A single turn carries every row of the set below to another of its rows. Some are shown first; where does it send the rows asked next?
gura: [ -8  -4   8  22  10 -17 -18   4 -10   4 -10   8  -4   4  -2 -14  14   5
  -6   8]
naler: [  2  -1 -15  15  -9  -7  -3  18   5  28   9   5   7  -6  11   2  14   3
  -3  -8]
gife: [ -1  11  -3  -6  15   9  19  -8  -6  -8 -23  -2 -10   8 -21   9  11   4
  -9   3]
Banez: [ -9   1   9  25  13 -13 -20  14 -12   4  -9   7   3   9 -11 -12  13  -3
  -1  -1]
Buze: [ -3   7  -7  11  22  12  14  -5  -8  29   5  -2  -2   8   0  -4  -8 -14
  11   2]
Leba: [  7  19  11  -8 -13   0  -5  17 -10 -15  11   2   2 -14 -10   1  21  -9
  10  -2]
gupev: [  2  11  -9   3  12   6  17  -7  -5  30   4  -1  -4  11  -5  -8  -6 -22
  10   1]
mupeb: [  1  15  11  -6 -26   3  -8  14 -15 -14   2   0   0 -14   0  -2  20 -10
   9  -4]
Ketik: [ 22   8   7   6 -11   7   1 -16   1  -7  -4  22  17  15  -7 -18   4   7
  -3   2]
Zoke: [ -1  10  -6  -4  17   5  18  -8  -8 -10 -21   4 -11   5 -21  12   9   3
  -6   0]
tovo: [ 25   9   5   3 -15  10  -3 -12   4  -3  -3  21  15   8  -3 -21   1   8
  -2  -2]
temav: [ 22   9   8  -1  -8  11   5 -16   4  -6   2  23  13  16  -2 -20   4   9
  -3   0]
Bab: [  7   0  -8   9 -15  -8   3  16   7  18  11   5  11  -3  14  12  14   7
 -15  -1]
Gava: [  8  -1   0 -22 -16  13 -11  11  -8  12  -4 -17  11  16   5  10  -7  -1
   7  -8]
Gake: [ -6  -5   9  26  13 -12 -19  -3  -4  -4  -7   9   4  -1  -1 -14  16   0
  -6  -4]
lizuz: [ -2   0 -15  19 -13  -7 -10  17   2  19   9  10   5   1  12   8   7   5
 -13  -1]
nura: [  1   8 -10   6  14   4  11  -3 -12  31   6  -3  -6  13   1  -3 -11 -17
  13   3]
pegi: [ 22  10   3   4 -12   8   0 -13   1 -12  -3  25  12  15  -3 -19   4   7
  -6   0]
ziguf: [-13   0   8  -5   2  -2  13  11   8 -12  21 -15 -17   2   1   0  10  -2
   9  -9]
tadat: [-13   1   6  18  16 -14 -23   3  -3  -4 -13  -2   0   3 -10 -13  12  -4
   1   5]
rilat: [  2   8 -12   9  13   8  13  -2  -6  29   3  -6  -3  10   2  -6 -13 -18
  11   4]
Regu: [  4  26   7   5 -16   5  -4  16 -15 -14   3   6   7 -10  -5   1  23  -9
   7   9]
kariv: [  2  -1  -6  22 -18 -10   1  14  10  17   3  11   0  -1  15  10   8   7
 -10  -7]
refe: [-19  -9   8  -3  -5  -9  13   9   9  -3  21 -14 -13   6  -4  -6  -3   0
   2  -6]
rov: [ 16  -1   3 -14 -15   6  -5   9 -13   9 -15 -18  13  17   7  11  -9  -4
   6  -8]
zetud: [ 14  -4   5 -20 -13   6 -13   8 -13   6  -9 -13  14  17   4  10 -13   0
   1  -9]
loz: [ 20  10   7   2 -11  12   1 -17   6  -8  -1  20  17  20   0 -19   5  -3
   0  -2]
Kena: [ 15  -1   3 -22 -18   8 -10   7  -8   5  -6 -13  16  17   5  11 -10  -6
   6  -6]
reler: [  3  25  12   2 -14   4  -2  16  -9 -13   8   6   0 -10  -6  10  22 -18
   2  -6]
fotu: [ 18   1   3 -20 -16   7 -13   8  -8   6  -4 -16  11  18   9   8  -7  -2
   6 -11]
Gisem: [  0   7  -6   0   9   6  18  -7  -7 -10 -26   1  -3  10 -25  12   6   8
  -8  -3]
bogat: [ -1   8   3  -7  11  10  16  -9 -10 -13 -24   4 -10   1 -18   9   9   5
 -12   1]
sope: [-15  -4  13  -9  -3  -9   9  17  12  -5  13 -10 -16  10  -4  -8  10  -3
  11 -11]
zirid: [  3  13  -9   5  14   9   9  -6  -8  27   5  -1  -5   6  -1  -6 -14 -20
  13   2]
bis: [-26  -4   5  -4   0   1  15  12  -1  -8  17 -10 -14   5  -8   0  12   0
   2 -10]
puf: [ -1  12  -7  -4  13  11  17  -5  -7  -7 -25   1 -10   6 -16  13   9  10
  -7   2]

bogat turns into Buze
loz turns into Gisem
Where do these go?
zirid turns into zetud
Bab turns into Regu
ziguf turns into lizuz
nura turns into fotu
sope turns into kariv
gife turns into rilat
mupeb turns into Gake

A single turn carries every row of the set below to another of its rows. Some are shown first; where does it send the rows asked next?
pib: [-7  4  6 26 -2  3  7 -4  4  9 19  3 -4]
Mufug: [  1 -14  11  -6  11 -16  18   2  -8  10   7  -7  17]
pupag: [ -7 -22   9  30  -3   7  11   1  10   3   5 -11  -5]
bimaz: [ -7  -6   1 -11  10 -11  10   5  13 -12 -15 -17  14]
Zavu: [ -8  -9   1  -6  12 -17 -16   1  -4 -13 -27   0   3]
limub: [-13 -11  -3 -14  -5   4 -25   2  -4  -9  -3  -8  11]
ves: [ -4 -15  17  31  22   3  10   5   1  -8   1  -8 -11]
zom: [-13   7  -1 -11   0  -8   3  -5  -1   4  18 -10  15]
vil: [-11  -7  -4   9 -11   2  21  -9   7 -14 -10  -1  -5]
suz: [  1 -11  15   2  25  -8 -24  13 -13 -11  -9  -9  -4]
rufil: [ -4 -12  10  13   4  -5 -13   4  17  -4 -30  10   0]
sena: [11 -3 14 13  6 -4 27  4 -2  7  2  9  0]
pura: [ -1 -18  12   7   7   2   1  12  -1  -3  18 -30   4]
veg: [  4 -14  17  15  14 -14  19   2 -12   8  13  -1   3]
mogag: [  5   1   6   6   5  -5 -33   7  -5  -3  -8  13  11]
nuto: [  1  -7   6  10   7  -3 -35   6  -5   4  -8  12  13]
gos: [ -1   0  10  12   6   5  18   3  19 -15 -16   2  -4]
miv: [  0 -10   4  31  -9   2 -21   6   2  -9   3   5 -11]
tika: [  5 -14  24  20  16   4 -21  14   8  -3 -12   1  -6]
Mizef: [-10  -2   8  13   8  -7  -2  -1  -7   9  30 -13   6]
maki: [ -3  -8   8  13   7  -4 -32   0  -8   1  -9  17   8]
lal: [ 6 -3  9 -7  3 -6 25  4  2  8 -3  3 12]
Rim: [-10  14  -3   3 -10   2  12  -8   8   4   7   6   5]
Dop: [ -3   1 -10   6 -15  10 -15   5   6  -8 -13   7  -3]
noven: [ -5  -3  -1 -14  -1  -4  10   2  -5 -19   3 -21   4]
mogov: [-10 -20   7   7  27 -13   1   7  -5  -5   2 -26   7]
rar: [-10 -22  10  12   1  -4 -31   3  -8  -9  15  -9   2]
palof: [  1  -1   8  10   4  -5 -32   1  -7  -6  -8  19   7]

pura turns into pupag
pib turns into Rim
Where do these go?
mogov turns into ves
Dop turns into limub
tika turns into rufil
Mufug turns into veg
nuto turns into maki

